0: [203  54 158 178 150 111 150 240   0 137 144 109 102 129 145 142  66 214
  95 156 124 113 131 138 107 103 193 114 144 114 119 117 146 126 100 171
 117 150  94  77 126 142 145  76 199  86 140 157 146 141 122  84]
1: [ 55 138 106  83 111 125 110 125 192  13 158 165  85  90 136  51 184 193
 174 124 138 141 149 133 139 107  95 115 133 136 124 124 133 116 142 121
 119 123 124 103 121 128 121 160 106 255 103 142 197 204 134 223]
2: [122 140 127 109 148 130 141 101 172 196  96 111 137 108 113 157 145  37
 147  97 120 125  74 117 152 154  41 150 137 140 131 143 136 119 133 127
 132 156 144 129 194 151 110 129 175  67 133 116 125  79 117 116]
3: [130 123 108 109 130 126 160 105 154 209 107 144 107 138 125 143 139  73
 102 168 165 170 129 126  99 117 160 135 145 152 149 125 129 121 125 122
 133 174 184 186 110 115 114 102 130  38 182 149 132 132 128 100]
4: [151  92  96  95 139 142 148 125 122 169 132 143 153 130 123 155 126  97
  86 180 153 162  96 100 123 108 187 119 185 159 140 121 113 139 113 143
 127 154 139 160 120 103 161 116 121  35 196 144 132 120 119  92]
5: [131 123 108 106 115 118 151 122 132 107  94 131 116 181 109 140  90 147
  88 133 135 135 152 127 106 119 159 116 121 150 120 152 126 125 115 136
 131 105 121 106 154 122 144 123 101 136 194 142 143  85 148  85]
6: [121 158 119  82 157 129 142  94 171 179 122 144 137 140 127 135 136  78
 128 107 121 143 112 130 114 147 125 166  57 112 154  87 129 141 151  72
 194  27  97 141  76 123 164 165  32  98  36  95 159  51 122 113]
7: [  0 177 145 119  90 142  24 145 221  30 177 174 168  87 150  23 177 167
 231  93 107 108 152 134 208 107  66 146 128 136 130 132 133 128 136 107
  96 146 145 134 128 130  60 168 126 255  56  68  66 210 101 255]
8: [232  62 176 211 152 122 143 253   0 115 147  97  87 112 145 144  54 215
  96 153 114 105 128 138 112  96 205 121 152 120 109 126 140 127 103 163
 115 137  89  78 122 140 147  73 195  99 140 169 161 148 127  82]
9: [213 142 146 139 107 124 162 158  40  69  83  90  97 146 136 126  75 245
  90 132 126 121 140 133 103 128 174  69 107 106 102 142 135 115  89 208
  70  83  81  78 150 146 130  80 229 148 195 181 153 115 129  97]
10: [121 153 114  97 147 134 147  90 159 174 135 142 131 147 134 139 130  91
 103 127 134 136 133 132 122 143 129 170  70 119 131  95 132 134 154  87
 198  31 100 152  82 127 156 180  32 106  55 110 157  65 129  90]
11: [173 137 116 116 110 122 154 107 124  77  69 116 114 187 120 126  84 184
  83 127 131 123 148 129  96 123 164  75  98 121 113 165 124 133 107 177
  82  76 105  96 174 118 137 102 160 150 198 157 140  94 144  91]

[180  33 131 169 112  98 171 195   0 187 103 140 148 132 129 162 154  55
 115 143 141 129 134 122  99 134 141 150 118 139 138 138 114 126 153  90
 163 134 117 126 138 136 132 123 123  66 138 146 133 130 134  92] 4
[108 137 105  96 126 124 138 110 160  38 148 127  54  96 119  93 166 190
 130 125 123 139 137 139 111 135 125 120 134 135 116 119 131 118 141 126
 151  95 130 108 129 128 140 149  88 250 120 149 236 192 152 148] 1
[106 138 136 140  99 124 121  74 166 186 107 136 131 147 128 146 153  73
 114 145 144 138 131 132 103 134 140 152 134 142 158 129 133 122 126 113
 126 180 213 199 104 125  93 110 132  56 157 124  94 142 132  90] 3
[167 102 109 140 141 133 155 103 117  81 142 130  29 106 112 129 144 172
  90 147 135 106 116 127 104 139 161 143 134 135 111 125 129 123 138 128
 181 109 130 131 138 132 147 145  63 203 131 145 240 176 155 100] 5
[143 131 115 109 119 131 149 104 141  44 161  46 124 126  68 157 132 151
 146 130 151 134 135 144 104 134 123  77 150  92 123 128 110 133 146 142
 123 126  97 105 131 112 149 152 102 149 136 196 138 128 170  73] 5
[129 119 105 107 122 125 151 109 148  32 160  31 117 127  78 144 167 148
 175 123 175 160 137 152 106 127 110  79 146 103 121 128 111 126 137 145
 123 124 100 111 131 115 145 154  96 189 131 221 126 144 176  82] 5
[155 109  98 109 112 119 161 125  99 182 123 136 140 134 133 142 140  66
 132 121 134 143 117 126 116 155  75 131 145 139 129 146 139 117 132 149
 124 164 132 114 180 147 131  98 212  63 138 131 126 105 124 102] 2
[132 118 104 108 130 126 152 110 146 148 142 165 118 147 127 143 108 107
 102 138 120 117 142 129 108 125 148 167 119 134 138 121 135 125 148  99
 188  93 118 136 113 130 144 170  58 109 118 121 156  82 133  81] 10
[ 94 174 129 112 191 138  96 104 205 194  83 124 137  86 123 172 139  27
 155  77 101 137  38 113 161 147  34 154 111 133 130 128 129 140 137  98
 151 137 143 119 175 137 123 146 116  90 101  97  96  36 108 141] 2
[137 116  90 114 126 127 150 111 143 138 143 142 117 168 143 155 113 114
  95 147 137 120 150 119 108 120 152 137 128 136 139 131 133 126 137 108
 175 109 122 122 125 131 144 147  69 117 143 125 156  67 146  81] 5
[ 30 147 111  88 105 131  87 135 205   2 163 144 106  87 137  33 188 190
 197 129 134 146 155 131 157 114  84 130 150 137 127 127 133 111 144 117
 109 128 126 106 118 130 110 163 113 255  93 127 167 208 126 250] 1
[113 145  96 112 172 135 127 101 194 196  89 122 141  97 128 165 142  28
 153  93 108 123  43 114 153 159  31 131 130 137 130 134 134 135 136 112
 141 148 143 122 195 141 129 132 147  86 100 119 109  57 104 130] 2
[109 178 129  93 185 135 116 100 185 198  96 129 144 112 130 150 139  65
 140  73 107 147  94 113 136 144  90 164  71  91 144 100 125 150 146  67
 185  48 101 114  81 120 169 152  36  95  38  99 147  21 107 139] 6
[105 169 139 108 202 140 122 116 214 200  77 117 139  82 124 169 137  33
 152  68  98 130  29 118 163 135  38 131 111 127 130 108 128 139 136  90
 160 122 129 117 146 132 137 147  90  94  74  89 115  20 108 150] 2
[ 98 159 153 158 113 104 119  50 176 184 116 133 136 136 133 144 139  77
 122 131 128 120 137 132 113 142 117 144 130 137 120 131 134 125 136 109
 132 182 204 203 103 142  93 113 133  87 141 105  77 149 131 116] 3
[133 123 105 107 127 130 170 108 139 170 105 133 139 123 135 149 144  54
 140 112 127 133  97 133 128 158  60 134 141 141 115 148 138 111 115 140
 128 155 140 120 191 147 112 114 197  82 134 124 114  99 119 106] 2
[154 112 121 109 132 136 146 104 134  71 161  64 132 137  73 167 143 161
 122 137 142 131 134 143 106 137 132  63 154 106 126 140 102 140 141 147
 124 128  99 140 130 121 147 149 101 114 143 174 120 141 161  70] 5
[ 74 183 181 188 101 135  79  86 195 171 127 151 155 140 135 128 132  90
 147 105  98  98 150 122 147 156 102 157 122 129 112 134 132 127 139 101
 106 163 213 217 114 140  68 125 131 104 115  65  33 166 123 153] 2
[135 123 108 105 134 125 151  95 149 160 139 133 121 157 146 141 113 110
 109 151 141 124 142 124 108 128 143 162 102 124 165 112 136 126 157  91
 195  66 112 143 102 137 145 180  49 103  93 114 161  97 139  91] 10
